[ 37  12  -5  10  46   8  18 -35  29  24  -1 -41 -16  27 -12  48 -19 -20
   8  52  36  57  11  21 -22  32 -56 -24 -73  64  47   4 -48  34 -12 -40
 -13 -10   9 -12   8   8 -62 -26] -> Govu
[  5 -33  27 -32 -20   8  35  -9 -16  48 -25  44  35   0 -19 -20 -12  52
  48   8  30 -22  46 -92  27  -5 -38 -11 -26  35 -44   0  12 -16  86  15
   4  23 -17  13  19  14 -14  31] -> fetor
[ 37  12  -5  10  46   8  18 -35  29  24  -1 -41 -16  27 -12  48 -19 -20
   8  52  36  57  11  21 -22  32 -56 -24   9  64  47   4 -48  34 -12 -40
 -13 -10   9 -12   8   8 -62 -26] -> rafar
has: [57 11] => yes
asked: [ 37  12  -5  10  46   8  18 -35  29  24  -1 -41 -16  27 -12  48 -19 -20
   8  52  36  57  11  21 -22  32 -56 -24   9  64  47   4 -48  34 -12 -40
 -13 -10   9 -12   8   8 -62 -26] => rafar
has: [-22  32 -56 -24] => yes
len: [  5 -33  27 -32 -20   8] => 6
len: [ 37  12  -5  10  46   8  18 -35  29  24  -1 -41 -16  27 -12  48 -19 -20
   8  52  36  57  11  21 -22  32 -56 -24 -73  64  47   4] => 32

[-36 -70  11  78 -32  84] : tilo
[ 41  -1  -1  -1 -25  17] : Fiboz
[ 10  23  56  -8   6 -46] : ludul
[-68  35 -84 -24  90  21] : pafu
[ -5  -7  18  24 -52 -62] : deme
len: [10 23 56 -8] => 4
has: [-62 -52] => no
has: [ 35 -84 -24  90] => yes
dup Fiboz:  => [-1]
has: [-67  35] => no

[ 29  43 -21 -46  -3  -8  34  47 -31   6 -23 -31  42  23] : Feki
[  6 -20  10  18 -56  -7 -79  18  39  -2   1   8  29  -7] : bas
[  3 -22   3 -17  -6  13  12  -2 -26 -14 -13 -37 -37  80] : Das
[  3 -22   3 -17  -6  13  12  -2 -26 -14 -13  31 -37 -93] : tuled
[ 29   6  20   1 -56  27 -55  39  15 -16  24 -26  47  -4] : zuzul
[-19 -38  20  25  10  21  -2 -39   2 -14   3  31 -55 -62] : kal
asked: [ 47 -31   6 -23] => Feki
len: [ 29  43 -21] => 3
dup tuled:  => [3]

[-11   5   9   7 -15  28 -13   6   4 -18 -17  18  -2   7   0  -9 -13] : sazov
[ -5  10 -29 -66 -35  27 -33   1 -57 -22 -35   1 -35   3  19 -82   1] : pel
[-13  28 -11   0 -15   9 -16   7   6 -13   4   7  -2   5 -18  -9  18] : redu
has: [  9 -16   7   6 -13] => yes
perm: [ 18  -9 -18   5  -2   7   4 -13   6   7 -16   9 -15   0 -11  28 -13] => redu
asked: [-13  28 -11   0 -15   9 -16   7   6 -13   4   7  -2   5 -18  -9  18] => redu
perm: [-18 -17 -15 -13 -13 -11  -9  -2   0   4   5   6   7   7   9  18  28] => sazov
asked: [-11   5   9   7 -15  28 -13   6   4 -18 -17  18  -2   7   0  -9 -13] => sazov

[-34  53  30 -47 -53  72] = zem
[ 70 -19 -41 -42   9 -28] = posev
[-73  54  30 -72   8 -55] = Dekot
[-57  73 -14 -57 -57  29] = Rero
[ 21  33   2 -14 -38  33] = bul
[-57 -56  73 -14  29 -57] = Kenud
perm: [-57 -57 -56 -14  29  73] => Kenud
len: [-57 -56  73 -14] => 4
dup Rero:  => [-57]
has: [-14 -57] => yes
perm: [-57 -14 -57 -57  73  29] => Rero

[ 31   1   5   3 -17 -22 -17   2  -5   1  -2 -23   5   7   4 -21]  tam
[ -6 -15 -12 -73 -76 -81 -75 -16 -14 -18   6 -81  -1  -3  -5 -77]  vutop
[  5  38 -12 -73  29  30  29  44   2  31   1  31   1   3   3  32]  sezaf
len: [ 31   1   5   3 -17 -22 -17   2] => 8
asked: [ -6 -15 -12 -73 -76 -81 -75 -16 -14 -18   6 -81  -1  -3  -5 -77] => vutop
asked: [31  1  3  3] => sezaf

[-25  42   1  21   0  23  15  17  47  31   0   8  -2  -1 -52 -43  18  21
  20  23 -56   5 -30  -3  20   1   2] : Diz
[-24 -15  -3 -35  -1 -33 -10 -35  -7  -1  -2 -28  -4  -8 -39 -32 -34 -34
 -36 -35 -44  -7 -25  -1 -37  -3  -4] : lare
[-24 -15  -3 -35  -1 -33 -10 -35  -7  -1  -2 -28  -4  -3 -36 -12 -30 -31
 -33 -29 -39   2  -6  -7 -33  -2  -3] : leka
[  5  -2  42  21 -52 -25  20   0   8  21   1   2   1  21  47  17 -30 -56
  23  18   0 -43  -1  23  -3  15  31] : lekev
len: [-24 -15  -3 -35  -1 -33 -10 -35  -7  -1  -2 -28  -4  -8 -39 -32 -34 -34
 -36 -35 -44  -7 -25] => 23
len: [-24 -15  -3 -35  -1 -33 -10 -35  -7  -1  -2 -28  -4  -3 -36 -12 -30] => 17
asked: [-32 -34 -34 -36] => lare
asked: [-3 -4] => lare
perm: [  2   1  20  -3 -30   5 -56  23  20  21  18 -43 -52  -1  -2   8   0  31
  47  17  15  23   0  21   1  42 -25] => Diz
has: [-7 -2] => no

[ 54 -30  40 -90  44] -> lapif
[ -8  -2 -11  35 -28] -> sagi
[-43  33 -19  31   4] -> Pas
[  4   3  12 -32  27] -> Fulir
[  7  -6  18 -36  30] -> geb
[-10   3  -9  22 -13] -> Sagor
has: [-90  40] => no
perm: [ 27   4   3  12 -32] => Fulir

[ 77  32 -43  21   7  -9] = Duku
[ 21  31  -9 -43   7  77] = nesom
[ 31   7  -8 -43  21  77] = Dop
asked: [ 31   7  -8 -43  21  77] => Dop
perm: [-43  77  -9  31  21   7] => nesom
has: [ 7 77] => yes
asked: [31 -9] => nesom
perm: [ -8 -43  21  77  31   7] => Dop
perm: [-43  -9   7  21  31  77] => nesom

[ 75  -6 -63 -78 -21 -15 -62  -8 -60  18  56  38  72 -13 -52 -52 -59  33
 -47  26  70]  tonef
[ 75  -6 -63 -78 -21 -15 -62  -8 -60  18  -7  17 -70  -6  72  52  79  58
  22  33  20]  Guna
[-36  56  28  77 -61  79  42 -54  46   0  43  16 -37 -39 -67  19 -26  79
 -29  70  18]  nad
[-36  56  28  77 -61  79  42 -54  46   0  43  16 -37 -76 -67  19 -26  79
 -29  70  18]  Fogeb
has: [-78 -21 -15 -62  -8] => yes
len: [-36  56  28  77 -61  79  42 -54  46   0  43  16 -37] => 13

[ 18  21 -14  31  -5 -16 -22  36 -62  10 -13  49  19   7 -12 -14  27  12
 -24  34  -2  25  39] -> Lunim
[  3  20 -59   1  32  21  -5  18   0   9   3  49  16  -9  -8 -22 -11  33
  -3  20 -23  17  50] -> Vum
[ 13  22 -35   0   5   7   7  23 -11  -1  -7  49  15 -14 -21 -13  24  11
 -12  26 -26  18  46] -> Vuzo
[ -5  16 -50   5  50  31 -22  36   6  27  23  53 -12  14  -8 -16 -24  35
   3  10 -29  38  46] -> kam
[  9   9  -9  -5 -12   4 -17  64 -27  13  34  21 -22 -27  -8 -10  73 -30
   1  39 -88  24  38] -> mumu
[  9  18 -15   3  26  22  -6  42  -2  14   3  66 -21  14 -22  -1   9  13
 -10  17 -29  54  40] -> tak
has: [ 20 -59   1  33] => no
len: [  9  18 -15   3  26  22  -6  42  -2  14   3  66 -21  14 -22  -1   9] => 17
asked: [ -5  16 -50   5  50  31 -22  36   6  27  23  53 -12  14  -8 -16 -24  35
   3  10 -29  38  46] => kam

[ 24   9 -58   4  55 -14]  volos
[ 24  69 -14  24  -8 -11]  Venis
[ 24 -34 -20   4 -94  -2]  bedi
[ 24  72 -12 -50 -21   7]  zeris
[ 24   5 -57 -13  78  12]  pizeg
[ 24 -38 -44 -20 -98   5]  tuvi
[ 49 -29 -43   6 -21  71]  pur
[ 25 -15  -9 -36 -21 -71]  dudo
[ 24  79   4 -33 -54  11]  gamir
[ 24  49 -29 -43   5 -21]  pume
[ 24 -38 -44 -20 -98  20]  Kibal
[ 24  79   4 -33 -57  11]  Dipud
asked: [ 24  79   4 -33 -57  11] => Dipud
asked: [78 12] => pizeg
has: [-44 -38  24] => no
asked: [ 49 -29 -43   6 -21  71] => pur
asked: [ 49 -29 -43   5 -21] => pume
has: [-94   4] => no
dup Venis:  => [24]

[ -5  21 -21 -33   3   4] -> vasa
[ 20  18  14  13 -20  23] -> zigas
[-22 -42  -5  -5 -49 -52] -> poso
[-33  -5   3  22   4 -21] -> Sot
[ -2  15  40  41 -42  22] -> buvam
[ 20  18  14   7  58 -12] -> Vukoz
[-49 -33 -27 -39 -44  24] -> fomib
[-20  -5   4   3 -33  22] -> Fala
dup poso:  => [-5]
asked: [-20  -5   4   3 -33  22] => Fala
perm: [-33 -20  -5   3   4  22] => Fala
len: [-22] => 1
perm: [  3  22   4 -21 -33  -5] => Sot
has: [-42  -5  -5] => yes
len: [-22 -42] => 2

[ 28   6   6   6  42 -31] -> vopak
[ 26 -39   2  30  26  26] -> Mekos
[-9 -9 -9 51 73 -9] -> fove
[-23 -39   2  -8  -8  -9] -> soli
[ -6 -21   6 -38 -20  19] -> Nov
dup Mekos:  => [26]
dup fove:  => [-9]
asked: [28  6] => vopak
dup vopak:  => [6]
len: [ 26 -39   2  30  26] => 5
has: [-39   1  30] => no

[ 15 -35 -61  59]  Sog
[ 5 74 -1 29]  Mekis
[  7 -51 -69  42]  Pav
[-67 -23 -15  -7]  sakot
[ 31  31 -37  66]  Dagep
[  7 -51 -69   8]  sugi
[-67  54 -15  -7]  Rakos
asked: [ 54 -15] => Rakos
dup Dagep:  => [31]
len: [ 15 -35 -61] => 3

[-81 -74 -88 -90] -> bepek
[-25 -26 -32 -30] -> buf
[2 0 3 5] -> sen
[-6 -5 -9 -8] -> bonin
[-81 -77 -90 -89] -> bovad
[-81 -74 -88 -91] -> dasa
[-22 -16 -20 -28] -> rezem
len: [-6 -5 -9 -8] => 4
asked: [-77 -90 -89] => bovad
perm: [-77 -89 -90 -81] => bovad
asked: [-22 -16 -20 -28] => rezem

[-29  61 -18  11] -> pes
[-11   6  -2  27] -> nukir
[-29  11 -17  61] -> Numez
[-42  73  -4 -46] -> Fegu
[-16  43 -36 -16] -> ruri
[  7 -11   8   7] -> gaka
dup ruri:  => [-16]
asked: [-36 -16] => ruri
perm: [-29 -18  11  61] => pes
has: [-11   6] => yes
asked: [-29  61] => pes

[ -5   4  -2  -7  17   3   0  -9   0 -13  -1  -5] = Liku
[ -5  -2   3  -9  -1 -13  17  -5  -7   0   0   3] = kel
[ 1 -5 -3 -1  3  1  5 -1 -4  1  3 -5] = Vid
[ 5  3 -3  3 -1 -3 -5  1 -1  1  1 -5] = toten
[-5  2  6 -3  3 -8 -3 -8 -6 -1 -1 -4] = Dos
[-31 -20  30 -73  76 -28  80 -24 -24  12  19 -46] = kimo
[ 65  64  64 -24 -15   9  11 -13 -62 -30 -24   6] = Mato
perm: [-5 -5 -3 -3 -1 -1  1  1  1  3  3  5] => toten
len: [-31 -20  30 -73  76 -28  80 -24 -24  12  19] => 11
asked: [ 5  3 -3  3 -1 -3 -5  1 -1  1  1 -5] => toten
perm: [  0   3  -5  -2   3  -9  -1 -13  17  -5  -7   0] => kel
asked: [-5  2  6 -3  3 -8 -3 -8 -6 -1 -1 -4] => Dos
has: [-1 -3 -5  1] => yes
perm: [-62 -30 -24 -24 -15 -13   6   9  11  64  64  65] => Mato

[-2  0 -2 -4] -> Pese
[-5  0 -2 -2] -> fevu
[-2 -3 -2 -2] -> Toso
[-44 -37 -34 -36] -> Ruso
[-74  32  28  19] -> kema
len: [-2  0] => 2
perm: [ 0 -2 -2 -5] => fevu
dup Toso:  => [-2]

[  5 -11 -41  19  59 -41  -6  20 -76 -48 -49  64  12 -10  25  78   9 -57
  75  37 -28 -20 -41 -19  18 -25 -41  49 -26  26 -10 -41   6 -16  53  69
 -34  26 -39 -76   2  22  38 -70  34   9]  vokiv
[-19  34   4  39 -10 -29  35 -31   6  30 -16 -28  32 -72  25   9  78 -71
 -34 -29 -27  12  77  58 -66  34   6  58 -24 -36   8  47  43  23  63  26
  -9  46 -60 -22 -75 -51   6  72  23 -23]  Til
[-76  71  68  31  50 -17  25 -72  -5  31 -60 -52  35 -50   1 -37 -31   6
  14 -11  15 -26  25  16   1 -41  77  41 -42  31 -49 -56 -65  54  31 -52
  57  68  19 -34 -11  37 -66  -7  16  69]  sim
[-60  39  58   4 -36  32  26  30   6   6  -9 -29  35   6 -34 -27 -16 -72
   9  46 -18  47  63 -28 -24  23 -31  78  34 -51   8 -66 -75 -10  72  43
 -71  34  12  25  58  23 -29  77 -22 -23]  duv
[ 22  -9  57 -14  43  63 -21  13  74 -17 -27  52   9 -68  73  48  18  44
  27  70  69  12 -51  47  20  13 -69  48 -57  51  14  71 -47  21 -73  64
 -64  52   4 -12  65  56  75   7  -9  27]  kina
asked: [-19  34   4  39 -10 -29  35 -31   6  30 -16 -28  32 -72  25   9  78 -71
 -34 -29 -27  12  77  58 -66  34   6  58 -24 -36   8  47  43  23  63  26
  -9  46 -60 -22 -75 -51   6  72  23 -23] => Til
asked: [  5 -11 -41  19  59 -41  -6  20 -76 -48 -49  64  12 -10  25  78   9 -57
  75  37 -28 -20 -41 -19  18 -25 -41  49 -26  26 -10 -41   6 -16  53  69
 -34  26 -39 -76   2  22  38 -70  34   9] => vokiv
asked: [25 78  9] => vokiv
has: [ 1 16] => no
perm: [ 25 -16  12  46 -28   6  32  35 -19 -22 -29  63  34  23  30 -31 -72 -66
  26   6 -36  43  72  58 -29  78 -10 -60 -23  58   6 -34   8   4 -51  23
 -24 -71  34 -27  47  77   9  39  -9 -75] => Til

[-29  49   3   0 -64  37 -21   7  47  26 -17  26  54  12  38  20  16  11
  15 -16  10 -32 -65  58 -14  45   6 -23  20  26] : bezi
[ 37 -36 -11 -53 -13  14  27  21 -69  12  40  48  11  28  12   0  39   0
   0   0  25  25  34  12  46 -46   0 -13   9 -30] : Zov
[  0   0  35  -7 -55 -43 -10 -39   0  -3  53   7  28  31   0 -50 -36  24
  60  -1 -19   0   4  -6 -42  -5 -43  13   0  32] : vig
[-36  48   0 -13   0   0   0 -46  46  12  40  27 -13  10   0  21  34  12
 -53 -11  37 -69  14  25  39   9  28 -30  25  12] : zugad
asked: [  0   0  35  -7 -55 -43 -10 -39   0  -3  53   7  28  31   0 -50 -36  24
  60  -1 -19   0   4  -6 -42  -5 -43  13   0  32] => vig
perm: [ 12  25 -30  28   9  39  25  14 -69  37 -11 -53  12  34  21   0  10 -13
  27  40  12  46 -46   0   0   0 -13   0  48 -36] => zugad
len: [-29  49   3   0 -64  37 -21   7  47  26 -17  26  54  12  38  20  16  11
  15] => 19
has: [-53 -13  14  27  20] => no
len: [-29  49   3   0 -64  37 -21   7  47  26 -17  26  54  12  38  20  16  11
  15 -16  10 -32 -65  58 -14  45   6 -23  20  26] => 30
len: [  0   0  35  -7 -55 -43 -10 -39   0  -3  53   7  28  31   0 -50 -36  24
  60  -1 -19   0   4  -6 -42  -5] => 26

